One vector is turned by the same rotation once a tick. Each row is the vector after some number of ticks, and that number follows the row.
The counts run from 0 to 716.
[-18 -14  22  18   8   2   3 -29   0 -11   2 -21  -5  12   1  -5   5  -8
   7   1 -12 -16 -10  -5   0  19  20  19  -9  -5   8  -4   6]	507
[ 11  -6   7 -12   4  35 -29  -2  17  -4  -2 -13 -13  -3  -2  -8  18 -14
  10  16 -11 -13  -3  -2  19 -10   5  -5 -11   3  -7 -15  -2]	169
[-12   8  -9  17  12 -16  15 -15  -7   2   1   0   4  11 -12 -16 -14 -12
  -2  19  -8  -5   5   1   3 -18  20 -15 -20  27 -17   2   0]	28
[ -3 -15 -12 -22  30  19   1  -5 -15  11   8  -6  -3  -3  -7  -1   8 -12
   9   2   5   4  13  13   6   2  23 -22  -8  12 -19  10   2]	372
[-22  -3 -18 -21   4  -2 -20  22  -4  13   5   6   1   8  -1 -13  11 -15
  -3   5   8   2  31  -6   1  10  -6 -31   1  -2   1   5  15]	383
[ -4  22 -15   5 -16 -14  17 -10 -26   5   3  13 -10  16  -5  -2   8  -1
  -5 -30  20   3  -6   2 -17   0 -14  10   1   8 -19   2  11]	242
[  0   7   1  11   3 -17  -5  28  32  -7 -12   2   9   5   2  -8   4 -20
 -11  -2 -18   1   3 -28 -14   6  -1   3  -9  -8  -1  13  -5]	642
[ 18   0  11 -13  13  35 -18 -11  -3  -1   2  -8  -8   7  -9 -11  11 -11
   6   0 -14  -6   4   8  13 -11  18 -16 -13  -3 -21 -12  -5]	175
[ 10   7 -11   1 -17  -2  23  -9   4 -10   2  22   6  35   4  -1   6  -9
  12   2  16  -6   3 -11  -1   9  26   4  -2   9  -2  17  12]	6
[ 10   3   0  -8   9   5 -24   6  -9   8 -25   6  -7  -6   6  22  22  -1
  -1   6   3  14  11 -13   4  -6  -8  -1  25  -3 -13  25   7]	127
[ 10 -20 -21  15  11 -16  17   5   1   4  24 -14  -4  14 -12 -21  -1  -4
   0 -14   4  -7  -1  17  -6 -14  10 -15 -14  12 -18  -3   9]	47
[ -7   1 -14  23  -1   8  -4  14  -1 -12  31  -2 -18   7  -9 -13   1   9
  -6  10 -15   5  13  10  24  -4  -8  17   2  -3 -22 -11  11]	538
[ -7 -24 -30   6   5   0  10   7   3  13  -8  11  -8  -3  -9   9   9  -8
  25  14   6  -3  19 -10  12  23  14   4  -2  17  -8 -11  10]	358
[  3  13   9   3 -12  -4 -23 -21  21   3 -14  -3  -9 -14  15   0   7 -11
  13   8  -7 -22  -8 -12   0 -25 -13   4   3   8  -5  11  -7]	470
[-12   1   5   4 -15  -8  -5  -4  -4   4  -5  -2 -13  24  -1  16  11   4
 -11  -8  31  -7 -29   6 -20 -10   0  -4   8   9  -4  19   9]	261
[-17   1  12  24   5  15  -2 -12 -33  -6  19   6  -2  11  -9  -2  -2  17
   0   5  -9 -19   5   6  11   4  21 -13   6  -3 -11  -6  -6]	524
[ 21   3   8  11  -2  -2   6  11  21  -5  -9  10  12  -3   3  12   1   0
  18 -19   0 -27  -7 -14 -13  13  21 -14   1   0 -11  10 -12]	656
[-22  -5   0   4 -15   1 -12   1   6  14  13  -9 -11  20   4   3   7  17
  -1  -4  32   0 -10   4 -20 -10  -5  10   0  19   7  12  17]	256
[-21  -2 -12   7 -10  -8  -4 -15  15  22  21   5 -10  15   8  -8  -1   1
  11 -12  25   4  -2   8 -22   3  -8  14  -8   6   4   1  20]	250
[ 27  -2   8  11   0  20 -11  13 -15  -9 -10   3  -6  -1 -12  23  22  -1
  13   4   7 -19   0 -11 -14   9   1 -16 -16  -6  10   0  11]	153
[ -1   8  -2  -3 -12  43  -7   5  -2  -1  17  -8  -3  22  -9 -18   8   8
  -4 -17  -6   1  28   7  -1   4  -2  -9 -16  -5   3  -2   3]	193
[  7   4   0   6   2 -20  -1  14  16   1  -9  25  15  18   1  -1  -2 -24
  -9 -10 -10   4   9 -22 -25   5   4 -19   2 -18  -4  16  -2]	637
[-23  -4   6   6  -2   8 -10  -4   3  13  13 -18 -12  13   5  -1   5  21
  -7  -5  23   0 -13  10 -24 -10   1  15 -15  17   8  13   9]	257
[ 20  28  10  -3  15  13   1  -5  -3   9  -7 -13  -5  -1   2 -16 -13  -4
  -3 -33  -3  13  -2   7 -22   3  -8   4  -9 -10 -11  21  -5]	437
[-17   9  -5   0  -7  10   0   2 -11  -4   3  -2   4  13  -3  -3  -1  24
   4  18  13 -16   8 -12  -2 -14  25 -11 -12  33  -1  19   3]	20
[ -8   6   6   0  10  14  10  11  -2 -15   5 -39 -10  -7   3   5  16  -5
   8 -24 -11  -4  26  -1   0  -1  -3   6 -13   9   4  23  10]	692
[-24   4  -6   2 -24 -11  -9   1  12   9   3   0 -15  23   9   6  13   5
  -7  -6  31   0 -14  -2 -14  -6  -8  11   9  14   4  11  19]	255
[-16 -26  -8  -5  12  -6  -6  14  21  11   6 -37  -8   6   5 -23  -1  24
  -1  -9   7  -9  -4   8   0   3  11   5  -5  14  -7   3   3]	60
[ 19  -9 -20   1   3   2  22  20 -18 -15   3  10  -5 -11  -4  12  18   7
  20   4   1 -25   3 -11  -2  16  12  -7  -9   0  -9  18   3]	350
[  7 -11   9  27  13 -24  -2   0   9   1  17   2 -10   9  -1 -15 -10 -14
   8  -1 -16   2 -15   8 -15 -20   8  15   0 -20  -9  -1   4]	290
[ 14  -2   9  28  12  14   6  23  13   6  -7  -2  10   3 -13  14   0  10
   2 -17  -7  -9   8 -12 -17   2  16  -2 -16  18  -5  -1 -13]	652
[ 12 -13 -22 -10  13  -2  17   1   8 -12   5   1  -6 -20   4  -2  10 -13
  25  10   3 -21  -4  -8   5  24  16   3 -11  -3 -11  12   4]	355
[  7  -6  -8  17   0  -8  -4  36   0  17 -14  -2  -6 -11   6   7   3  17
  11  -2   3 -12   6  -8 -11  18 -24  19  18  -5   1   7  -3]	102
[  5  10  14  19 -11  27  -9   1   9  15 -11 -12  -4   9   0  15  -4  18
   9 -13  15  -6   4  -1 -27  -9 -10   1 -10  14  14  16  -1]	454
[  0  -6   7   5  -5   6  -9 -12  -6 -21   7 -29 -12   9   9 -12  34   5
   1 -15 -15 -11  -3 -18   0  -7  -4  31 -11  -9   6   6  12]	495
[  3  -2 -17  -4   1 -13  12  18 -18  14   6  33 -12  -2 -11  -8  -5   0
  15   7  12 -12 -12   2 -30   9  -7 -10 -15 -12   6   4   5]	593
[-24  -1 -11 -19  29   3  -6   1 -11  10   8  -7   1 -13  -2 -18  -2 -19
   6   6  -5   4  18   1   0  16  10 -14 -17  -3  -1   2   4]	379
[  8  -4   6  13   5 -30  -3   3  10  -7  16   5 -11   2   7 -20  -7  -7
  11  -2 -15 -12 -20  -3 -20 -12   4  18   1 -33  -6   5   5]	291
[-17 -19 -22  -4  -9 -32   3  18  13   5 -16 -12  -9  15   2 -14   9  10
   2  -7  11  -9  -4 -11  -3  20   4  -3  11   9  -8  -8  12]	57
[-12  10 -14  -6 -21  -8   6 -12  19  -9  -5  11   2  22   9  -2   3  -3
  10  21  15 -10  -1 -20   6   8  21   3  -1  12   4  20  16]	12
[ -3  13   1  -5   1  40   3   3  -3 -13   8 -19  -9  16 -12 -24   5   5
 -10 -16 -13   2  22   7   1  11   1   4 -26  -3   0   2   2]	194
[-10  36 -15 -10 -24  -5  -2   0 -20   0   4   4 -12  -3   3 -15   7  14
  -7 -18   7 -10  -2  -5  -4  -8 -21  14  -1  12 -19   7   0]	235
[ 12   9  12  -1  36  16 -11  -6 -22   4 -16 -11  -5 -17  -2  12  10  -9
  -2   0 -15  21   9  -1  -7  -8   4   8  -3  -8 -10  26   4]	131
[ -4   9  11  10  -6  -3 -18 -27  26   5 -13  -6 -12 -10   8  -1   2 -19
  12  10 -12 -10  -6 -10   3 -25 -14  11  -4  11  -7   1  -6]	469
[  6  18  -1  13 -20  -6 -11  -3  27  13 -16   7  -3  14   9   2  -5 -11
   9 -15  11   5  12 -13 -22  11 -21   2   7  -6  11  14   9]	446
[-27   7  -2  -2   0  -9  -4 -11   6   9   7 -20 -18   0   9 -16   0   1
  -1 -10  13   5 -18  -1 -17   7  -8  35 -19   8   3   6  14]	252
[-12  11  -9   7  -1 -10   7 -11 -25  -2   3  13   7   9  -9  -4  -5  14
   5  13   6 -21   7  -9  -7  -9  28 -29  -9  23  -6   7   2]	26
[-10   7  20  12  10  19  -2   9 -33   8  -7 -23  -4   4  -6   9   4  -9
  13   9   5 -19   7  19  16 -10  -6  -3   1  28  -9  -7  -5]	716
[-19   7   8   2  -1 -10   3  -7   2  -2 -11 -23 -18  11  -2   4   8   0
 -21  -6  14   5 -31   8 -13  -7  -2  24  -9  17  -3  21   6]	259
[-13   9  -9  16  10 -13  14 -12 -20   4   2   7   7   8 -12 -14 -15   5
   2  12   2  -9   7  -3  -3 -14  26 -19 -14  29 -12   2   1]	27
[-10   4  11  25   9  -1   8 -19 -16 -14  17   0 -10  10  -7  -6  -9 -14
 -11  12 -26 -10  -4   9  24   2  12  -5   1  -8 -23  -4  -8]	526
[-10 -29  -5  -5   6  -1   0  14   3  22   0 -19  -5  18   2  -5  -1  24
  -4 -13  16 -10  -3  17  -6  -5  17 -22  15  13 -12   9  -1]	65
